Each named move below is a turn or a mirror, shown by a few rows before and after it. Which moves, in which order, take the first row of each later pair to the second? The first pair is answered.
Z_532:
5,8,11,2,0,16,3,2,14,-3,12,-1,5,0,5  ->  -8,16,-10,1,5,0,13,6,-3,0,-1,8,3,-5,4
10,-2,21,-1,0,7,-1,-3,16,-10,13,-3,0,7,7  ->  -12,14,-14,0,0,-14,13,0,-12,-3,-2,13,-7,0,-1
18,-16,19,-6,-5,5,2,-9,15,-1,-5,3,10,-16,13  ->  3,1,-17,-3,-3,-14,15,-5,-8,4,-21,20,3,-28,6
-10,20,-8,-7,-3,3,-7,-1,4,0,-14,7,-7,32,-8  ->  -2,13,5,-5,-8,11,-11,1,15,2,-11,5,-6,34,0
Z_50:
4,-1,16,-6,-16,9,-23,2,11,-4,13,-4,0,21,-8  ->  9,4,18,-3,-11,16,0,-8,13,-13,11,-1,-6,24,10
29,-16,5,-2,7,5,35,-3,10,-3,0,16,-8,-17,15  ->  19,-33,-4,-12,-5,-16,-14,14,1,10,4,7,5,-25,-22
-10,-7,0,-3,-1,-15,11,-12,3,6,-17,11,-4,-9,-1  ->  -11,-10,-4,0,-2,-19,8,-13,3,8,-17,10,-2,-10,-7
Z_624:
31,-41,6,6,23,-2,-25,-13,18,21,-1,2,4,-21,-16  ->  33,-36,21,10,27,13,-21,-13,25,14,3,0,3,-10,-6
3,13,-7,-17,10,-4,17,13,-1,6,-3,1,-7,-4,-5  ->  -2,9,-10,-16,5,-10,9,14,-4,5,-2,-3,-1,-9,-7
-12,1,15,-3,-27,22,-20,-4,22,-14,8,-22,-16,-3,-15  ->  -13,17,14,-3,-26,26,-10,-6,19,-22,4,-19,-23,4,-5
-19,9,-16,-16,-8,-10,9,6,-9,-2,-7,-2,-19,5,-16  ->  -18,3,-15,-20,-10,-11,0,9,-9,-1,-9,-3,-14,2,-20
Z_349:
-11,-3,-9,-6,-8,-13,-30,6,-10,7,7,-11,4,-4,-26  ->  -16,28,-16,2,-1,-8,17,-3,-17,-6,-9,8,-16,8,2
-4,8,0,2,1,3,-6,5,1,5,2,-1,2,7,5  ->  -4,9,6,1,2,3,-5,4,4,6,5,-4,1,7,2
14,-7,14,9,8,24,3,-2,18,-2,7,-4,1,9,26  ->  1,-20,1,1,-2,3,-35,9,2,5,10,-16,13,-4,-9
Then:
(two moves a pair)
14,-19,2,-1,0,4,20,-4,23,3,-8,-3,6,-1,19  ->  13,-29,-1,-4,-2,-3,12,-5,27,8,-10,-3,12,-5,11 -> Z_532 then Z_349
17,-24,13,-13,-2,1,2,-3,18,-2,5,-3,13,-12,6  ->  4,-18,-14,-11,-4,-20,7,0,-3,10,-6,5,16,-16,-9 -> Z_532 then Z_624
23,-21,24,-7,5,1,5,9,21,-5,2,-4,30,-8,15  ->  15,0,16,-2,14,7,30,1,16,-9,-3,4,14,0,27 -> Z_624 then Z_624
-4,6,-1,2,19,25,38,-21,14,-14,-10,15,-23,13,37  ->  -15,-2,-40,1,11,-12,30,-13,-11,-2,-25,25,-8,-14,16 -> Z_624 then Z_624
6,-10,33,0,-12,14,-39,-4,19,-5,21,-22,10,19,-4  ->  9,16,25,9,0,27,13,-14,15,-15,5,-3,-14,31,29 -> Z_50 then Z_624
-4,32,15,9,7,-1,9,-4,7,-1,7,9,-7,-4,13  ->  -13,25,1,6,-1,-17,-14,5,-7,9,5,9,3,-18,-10 -> Z_624 then Z_50
-19,12,-7,-6,-5,-8,-29,16,-12,4,11,-7,-3,9,-21  ->  9,-2,28,-1,3,26,-9,3,24,-4,16,-10,-1,12,12 -> Z_50 then Z_349
7,-2,39,8,-2,28,24,-12,26,-5,5,0,3,-1,29  ->  6,-28,37,0,-15,10,-23,2,24,8,14,-17,22,-15,-8 -> Z_624 then Z_349
-7,-26,-10,-10,-10,-18,-41,4,-13,10,5,-16,20,-15,-34  ->  26,-44,28,-3,-6,15,-19,-8,18,-2,11,-17,20,-12,2 -> Z_50 then Z_349
-9,-18,-14,-8,-22,-19,-27,10,-9,3,6,-2,17,-22,-28  ->  24,-34,20,-4,-15,13,-7,-1,23,-8,9,-7,18,-19,6 -> Z_50 then Z_349
6,-13,-4,-5,1,-2,-12,9,2,12,2,-9,13,-12,-21  ->  18,-2,11,-1,12,21,15,3,18,-1,3,-5,3,4,5 -> Z_624 then Z_50
19,-25,5,-6,-5,8,-3,-8,14,5,-11,-2,18,-15,-17  ->  2,-2,-25,-5,1,-12,20,-9,-14,6,-26,12,6,-12,-14 -> Z_624 then Z_532
1,26,7,-13,3,13,11,2,9,-14,2,4,-10,29,3  ->  -10,30,-2,-16,-1,0,6,6,-3,-11,1,2,-5,28,-11 -> Z_50 then Z_349
-4,16,-25,7,5,-10,24,-9,-9,-2,-15,15,-22,-7,8  ->  23,-20,20,0,-2,13,-9,-5,29,0,6,-9,-3,-10,4 -> Z_624 then Z_532
2,-30,-34,-9,-16,-26,-10,0,-18,14,-5,-5,15,-15,-41  ->  39,-51,15,-1,-5,16,15,-14,22,0,4,-12,13,-14,-1 -> Z_50 then Z_349
-24,30,-4,-10,-3,-13,-7,9,-14,-14,-3,1,-19,21,-2  ->  -16,16,13,-12,-8,0,-24,12,-4,-13,7,-9,-14,27,-7 -> Z_532 then Z_349
-6,7,-16,-6,-4,-19,-1,0,-16,-7,-9,6,-11,5,-11  ->  13,-10,11,-7,-6,-9,-18,2,5,-10,5,-11,0,5,-16 -> Z_624 then Z_532
16,-30,31,18,15,8,-6,2,32,-2,29,-10,10,17,-7  ->  -14,15,-25,23,22,-20,40,0,-15,-4,0,22,-13,17,-3 -> Z_624 then Z_532
